W =
[[237 238 235 235  11  13  11]
 [240 239 236 237   9  11   9]
 [ 13  10  14  15 234 232 235]
 [238 237 235 235  11  13  11]
 [  9   9  13  12 236 235 236]
 [  6   6  10   8 240 238 240]
 [240 239 236 237   9  10   9]
 [241 239 237 238   9  10   9]
 [241 240 237 238   8   9   8]
 [  7   8  11   9 238 237 238]
 [  5   6   9   8 240 239 239]
 [236 238 235 233  12  14  11]
 [  4   6   9   7 240 240 239]
 [241 240 237 238   8   9   9]
 [ 10   9  12  12 236 234 237]]
Indices start at 0.
The entry at row 2, column 1 is 10
The entry in row 0 and column 1: 238
Read off the entry in row 0 and column 2.
A: 235
Read off the bottom-right entry.
A: 237
The entry in row 2 and column 0 is 13
Read off the entry at row 1, column 2.
A: 236
Read off the entry directly above the smallest entry.
A: 236
The top-right entry is 11
Read off the entry just right of 15.
A: 234
Read off the bottom-left entry.
A: 10
The entry in row 0 and column 0 -> 237
The entry just right of the centre entry -> 9
The entry at row 1, column 0: 240
The entry directly below the centre entry is 238
The entry just left of the centre entry -> 237
Read off the entry directly above 233.
A: 8

B =
567,-828,-793,-838
573,-829,-797,-839
-799,611,571,621
573,-829,-798,-839
-813,613,582,623
-817,614,583,626
574,-828,-797,-838
585,-838,-808,-848
579,-831,-801,-842
-827,623,594,633
-829,624,595,635
562,-827,-789,-837
-834,626,600,637
586,-838,-809,-848
-805,609,574,619
Rows and columns are numbered from 0.
Find the entry in the top-left corner.
Answer: 567
Find the bottom-right entry.
Answer: 619
Find the entry in row 0 and column 1.
Answer: -828
The entry at row 2, column 1 -> 611
The entry directly below -798: 582
The entry in row 2 and column 0 -> -799
The entry just left of the largest entry: 600
The entry directly above the largest entry -> -837
Find the entry at row 0, column 2.
Answer: -793
The entry directly below 562 is -834
The entry at row 1, column 0 is 573
The entry just left of 635: 595
The entry directly above -805 is 586
The entry at row 1, column 2: -797
Find the entry directly below -799.
Answer: 573
The largest entry -> 637

Questions about the table below. Indices start at 0.
1) Find the entry directly below the smallest entry.
2) Find the entry in row 0 and column 2.
3) Find the entry in row 1 and column 1.
4) Find the entry in row 1 and column 0.
5) Find the entry in row 0 and column 1.
6) Find the entry in the top-left corner.
7) Find the top entry of the column that holds the smallest entry.
8) Find the entry just left of the smallest entry.
[[ 18 -36 -19 -51  16 -42  25   3  93  72]
 [ 18 -36 -19  74  16  35  25   6  93 -81]
 [-19 -36 -13 -24 -53 -42  25   6 -20  72]]
1) 72
2) -19
3) -36
4) 18
5) -36
6) 18
7) 72
8) 93

x = array([ 66, 196, 195, 193,  62,  65])
The entry just left of 196 -> 66
The last entry is 65
Give the entry just right of the largest entry.
Answer: 195

[[ 66  66  64  64 -65 -64 -65]
 [ 64  64  63  63 -63 -63 -63]
 [ 63  63  61  61 -62 -61 -62]
 [-65 -65 -63 -64  64  63  64]
 [-62 -62 -61 -61  61  61  61]
 [-66 -66 -64 -65  65  64  65]]
What is the fourth entry in reading order?
Answer: 64
What is the bottom-right entry?
Answer: 65
What is the 1st entry in reading order?
Answer: 66
The 2nd entry in reading order is 66
The 4th-last entry, reading row by row -> -65
What is the 5th-last entry, reading row by row?
Answer: -64
The third entry in reading order is 64
What is the entry in the top-right corner?
Answer: -65
The bottom-left entry: -66

grid =
[[  2 102 106  69 130  56 163 121 110 136  96 108  60 137]
 [ 25  35 120 134 133 149 129 109 125 166 130  56 130  79]
 [137  79 113 140  95 172  49  19 160 109  98  80 126  67]
 [ 90  78  93 149 110 176  77  76 151 145 116  62 136  69]
 [ 70  54 106 142 122 166  90  50 167 154 114  69 119  96]
 [ 96 129  91  93 119 106  81   8 202 108  67 130  51 104]
 [ 39  33 117 137 125 159 121  63 132 165 129  55 131  92]
 [ 37 149  96  56 122  41 136  96 143 104  69 138  31 130]]
Counting starts at 0.
Find the entry in row 2 and column 1.
79
The entry just right of 160 is 109
Find the top-left entry.
2
The entry just left of 132 -> 63
Find the entry just left of the largest entry.
8
Find the entry in the bottom-right corner.
130
Find the entry in row 0 and column 2.
106
The entry at row 0, column 1 is 102
The bottom-left entry is 37
Find the entry directly below the largest entry.
132
The entry at row 2, column 2 is 113
The top-right entry: 137
The entry in row 2 and column 0: 137
Find the entry just right of 131.
92
Find the entry directly above the largest entry.
167
Find the entry at row 1, column 1.
35
The entry directly below the smallest entry -> 25
Find the entry just right of the largest entry.
108
Find the top entry of the column that holds the largest entry.
110
Find the entry directly below 62.
69
